[[ 1.98 -9.15  5.93  2.79]
 [-1.09 -2.05  1.08 -4.12]
 [-2.42 -3.44 -0.46 -3.08]
 [ 1.23 -6.53 -4.79  1.13]]
->
[[-9.15  5.93]
 [-2.05  1.08]]

[[-6.14  1.73 -0.21 -0.81 -1.80]
 [ 0.24  2.83  8.18 -0.48  1.38]
 [ 2.92  8.06 -5.98  0.17  3.89]
 [ 3.16  2.21  3.96 -6.31  3.71]]
->
[[ 1.73 -0.21]
 [ 2.83  8.18]]

[[-0.71  3.19 -1.90 -3.52]
 [ 1.84 -3.13 -6.45  2.58]
 [ 0.15 -0.38 -0.47  0.96]
 [ 1.03  0.16  0.74 -0.25]
 [-0.01 -0.41  0.41  0.02]]
->
[[ 3.19 -1.90]
 [-3.13 -6.45]]

[[ 6.58 -3.35 -4.76 -3.14  0.55]
 [ 6.47 -3.86 -3.79 -2.50  0.46]
 [ 6.41 -6.31 -0.90 -1.61  1.91]]
->
[[-3.35 -4.76]
 [-3.86 -3.79]]

[[ 1.94 -3.60  0.72 -1.09]
 [-2.99  7.81  3.21  6.77]]
->
[[-3.60  0.72]
 [ 7.81  3.21]]

[[ 6.97  1.93 -0.22  5.76]
 [-0.87 -3.40 -7.76 -1.82]
 [ 0.18 -4.24 -7.72 -2.96]
 [ 5.42 -3.20 -3.07  0.72]]
->
[[ 1.93 -0.22]
 [-3.40 -7.76]]

[[ 1.01 -0.16 -6.18  1.88  0.15]
 [ 2.77  3.74  0.41  7.16 -2.55]]
->
[[-0.16 -6.18]
 [ 3.74  0.41]]
---
[[ 0.51  0.03  6.44]
 [-3.97  1.05 -3.03]
 [ 1.63 -2.89 -4.49]
 [ 1.85  2.37 -2.32]]
->
[[ 0.51  0.03  6.44]
 [ 1.63 -2.89 -4.49]]

[[ 1.40 -0.09 -0.24  0.37 -1.10  1.37 -0.48 -1.95]
 [ 0.89  3.06  0.75 -0.43  0.02 -2.11 -3.05 -0.57]
 [ 3.37  0.85  0.58 -0.69  0.20 -4.72  1.94 -0.91]
 [ 1.04  2.22  1.39 -0.14 -0.29 -1.52  7.15  1.30]
 [ 0.38  0.84 -1.47 -0.34  0.58 -2.40  3.36 -3.26]
 [-0.10 -1.63 -0.12 -0.92  0.13  0.57  3.09  1.57]
 [ 1.41 -0.46  0.29  0.44  0.33  1.52  5.91  0.41]
 [ 0.69 -2.74  0.21 -0.93 -0.24 -0.04  1.36  0.06]
 [-3.65 -2.58 -1.00  0.14 -1.76 -0.25 -4.40 -0.55]]
->
[[ 1.40 -0.09 -0.24  0.37 -1.10  1.37 -0.48 -1.95]
 [ 3.37  0.85  0.58 -0.69  0.20 -4.72  1.94 -0.91]
 [ 0.38  0.84 -1.47 -0.34  0.58 -2.40  3.36 -3.26]
 [ 1.41 -0.46  0.29  0.44  0.33  1.52  5.91  0.41]
 [-3.65 -2.58 -1.00  0.14 -1.76 -0.25 -4.40 -0.55]]

[[-1.62  1.13  0.31 -1.43 -0.91  0.12 -1.03  3.59 -1.24]
 [-0.45 -0.60  1.77  0.64  0.20  0.16 -0.75  2.30  0.28]
 [ 0.55 -0.57 -0.26  0.14  0.10  0.30  0.24  0.45  0.10]
 [ 1.46 -1.20  1.17 -0.53  0.62 -0.11  0.92  0.98  0.02]
 [-0.15  0.86 -0.61 -0.75 -0.44  0.02  3.94  1.79 -0.31]
 [ 0.59 -0.35  0.70  1.58  0.26 -0.09  0.07  0.28  1.06]
 [ 0.61 -0.40  2.60 -0.68 -0.08  0.13  2.46  7.10 -0.38]
 [-0.63  0.05  2.32 -3.14 -0.23  0.04  2.60  4.98 -2.00]]
->
[[-1.62  1.13  0.31 -1.43 -0.91  0.12 -1.03  3.59 -1.24]
 [ 0.55 -0.57 -0.26  0.14  0.10  0.30  0.24  0.45  0.10]
 [-0.15  0.86 -0.61 -0.75 -0.44  0.02  3.94  1.79 -0.31]
 [ 0.61 -0.40  2.60 -0.68 -0.08  0.13  2.46  7.10 -0.38]]

[[-0.94  3.12  0.25 -0.01]
 [-3.73  5.30  3.68  6.60]
 [-0.04 -0.19  0.02 -0.15]
 [-0.46  1.47  0.42  0.35]
 [-0.25  0.09  0.22  0.47]
 [-0.07  0.39 -0.07  0.47]
 [-0.13  0.01 -0.12 -0.07]
 [ 0.16  0.14 -0.24  0.56]
 [-0.03  0.32  0.43 -0.08]
 [-1.82 -0.52 -0.22  5.59]
 [ 0.27 -0.02  0.18  1.58]]
->
[[-0.94  3.12  0.25 -0.01]
 [-0.04 -0.19  0.02 -0.15]
 [-0.25  0.09  0.22  0.47]
 [-0.13  0.01 -0.12 -0.07]
 [-0.03  0.32  0.43 -0.08]
 [ 0.27 -0.02  0.18  1.58]]

[[ 5.21  0.96  2.00  1.42  3.18  6.64  4.90  1.79 -6.20  0.14]
 [ 5.84  5.21  1.29  1.66  4.05  5.46  4.11  3.82  3.67 -4.63]
 [-6.90 -4.52 -6.81  7.86  3.09 -0.69 -5.59  1.59  4.91 -6.86]
 [ 5.01  4.16 -1.03  1.52  0.91  1.50 -1.15  0.05  5.87 -3.81]
 [-5.01 -3.54 -1.63  1.16 -6.92 -4.87 -7.55 -7.22  0.81  3.81]
 [-3.60  1.33  2.08 -1.85 -2.37 -2.56 -3.02 -3.66 -5.97  2.07]]
->
[[ 5.21  0.96  2.00  1.42  3.18  6.64  4.90  1.79 -6.20  0.14]
 [-6.90 -4.52 -6.81  7.86  3.09 -0.69 -5.59  1.59  4.91 -6.86]
 [-5.01 -3.54 -1.63  1.16 -6.92 -4.87 -7.55 -7.22  0.81  3.81]]

[[-5.84  3.57  5.41]
 [ 0.18 -1.09  6.77]
 [-2.55 -0.05  8.52]
 [-1.42  4.71  1.18]
 [-0.12 -3.50  5.91]
 [-4.44  1.70  3.62]
 [ 2.25  4.45  2.72]
 [-5.03  3.19  8.21]
 [-0.64 -1.43 -1.30]
 [-1.99  1.62  5.83]
 [ 1.38 -4.07  1.74]
 [ 1.52  3.57  1.73]]
->
[[-5.84  3.57  5.41]
 [-2.55 -0.05  8.52]
 [-0.12 -3.50  5.91]
 [ 2.25  4.45  2.72]
 [-0.64 -1.43 -1.30]
 [ 1.38 -4.07  1.74]]

[[ 1.87  2.82 -1.15  5.06 -1.65 -1.26  0.09 -4.79]
 [-1.59 -2.02  0.59 -1.40  6.09  1.97  1.78  4.03]
 [-1.87  2.37 -0.49 -0.11 -4.57 -4.43 -0.45 -4.34]
 [ 0.60  3.30 -1.66  4.15 -2.38 -2.64 -0.01 -5.10]
 [-1.87  0.92 -0.07 -2.84 -5.45 -3.48 -1.35 -1.97]
 [ 3.90 -0.04  2.98  4.93  0.56  2.13  1.06 -3.40]
 [ 3.56  1.08  1.28  5.37 -0.27  1.14  0.58 -3.95]
 [ 1.29 -2.86  5.92  1.40  4.70  2.99  2.84 -0.24]
 [ 1.51  3.01 -1.37  4.85 -1.86 -1.66  0.04 -4.90]
 [-1.85 -0.93 -4.01 -3.04  3.87  1.56 -0.60  6.48]]
->
[[ 1.87  2.82 -1.15  5.06 -1.65 -1.26  0.09 -4.79]
 [-1.87  2.37 -0.49 -0.11 -4.57 -4.43 -0.45 -4.34]
 [-1.87  0.92 -0.07 -2.84 -5.45 -3.48 -1.35 -1.97]
 [ 3.56  1.08  1.28  5.37 -0.27  1.14  0.58 -3.95]
 [ 1.51  3.01 -1.37  4.85 -1.86 -1.66  0.04 -4.90]]
